D: [-92.9   2.2  -0.9 -37.4   7.7]
E: [-92.9   2.2  19.0 -37.5   7.7]
Y: [-86.2  -0.9  -0.9 -37.5   7.7]
count Y: [-37.5]  1
tags:
[-0.9] -> q606
[2.1] -> q661
[-86.2] -> q468
[2.2] -> q831
[-1.0] -> q942
key Y 2:   q606

X: [ 37.9  25.7 -46.4  45.9  43.1 -29.3 -63.7]
V: [-78.7  56.9 -30.0 -20.1 -20.2 -74.8  -0.9]
W: [ 60.6  11.7 -55.2  43.9  43.8 -35.6 -72.7]
H: [ 45.9  43.1 -29.3 -63.6  50.5 -35.3 -70.0]
N: [-80.2 -20.2 -74.8 -74.8 -20.2 -74.8  -0.9]
T: [-23.1  53.7  -1.2 -35.9   5.2  71.3 -28.5]
q: [-20.1 -20.2 -74.8  -0.9]  V
q: [ 45.9  43.1 -29.3 -63.7]  X
key -> tag
[5.2] -> q224
[50.6] -> q591
[50.4] -> q852
[-70.0] -> q136
[50.5] -> q676
[5.1] -> q548
key H 5:   q676
count N: [-20.2]  2

duba: [-46.7  50.7 -31.3 -38.7 -19.8]
lil: [ 3.1 -6.8 -7.5 39.4 41.2]
zupu: [ 14.2 -15.1 -12.6  -6.0  -6.2]
rasu: [-25.7  23.1  -5.5  52.8  71.3]
suvan: [ 44.9 -45.9  33.6  37.2 -21.0]
dumen: [ -6.1  -6.1  -2.9 -20.5  -6.1]
Nomus: [-54.6  60.5 -24.5   0.6  17.7]
seke: [ 3.5 -7.2 20.2 62.9 62.3]
voro: [-67.7  70.7 -49.7 -40.7  32.1]
tags:
[-6.2] -> q486
[-12.7] -> q853
[-24.4] -> q773
[-24.5] -> q954
[-12.6] -> q890
key zupu 3:   q890
q: [-46.7  50.7 -31.3 -38.7 -19.8]  duba
q: [-25.7  23.1  -5.5  52.8  71.3]  rasu
count dumen: [-6.0]  0
q: [ 44.9 -45.9  33.6  37.2 -21.0]  suvan

pomip: [ 0.3  0.2  0.1 -0.1 -0.3  0.2]
Feze: [-68.6  71.1 -55.6  33.0 -61.6 -50.9]
gereg: [-27.0 -24.0  23.7  16.4 -22.6 -65.2]
lipu: [-27.0 -24.0  23.7  16.4 -22.6  16.8]
Bazo: [-27.0 -24.0  23.7  16.4 -22.6 -43.2]
lafaz: [-27.0 -24.0  23.7  30.3 -14.0 -22.2]
Nipem: [-24.0  30.3 -14.0 -27.0  23.7  77.9]
tags:
[-65.2] -> q454
[-27.0] -> q301
[16.8] -> q568
[-22.2] -> q305
key lafaz 6:   q305
q: [-27.0 -24.0  23.7  30.3 -14.0]  lafaz
q: [-68.6  71.1 -55.6  33.0 -61.6 -50.9]  Feze

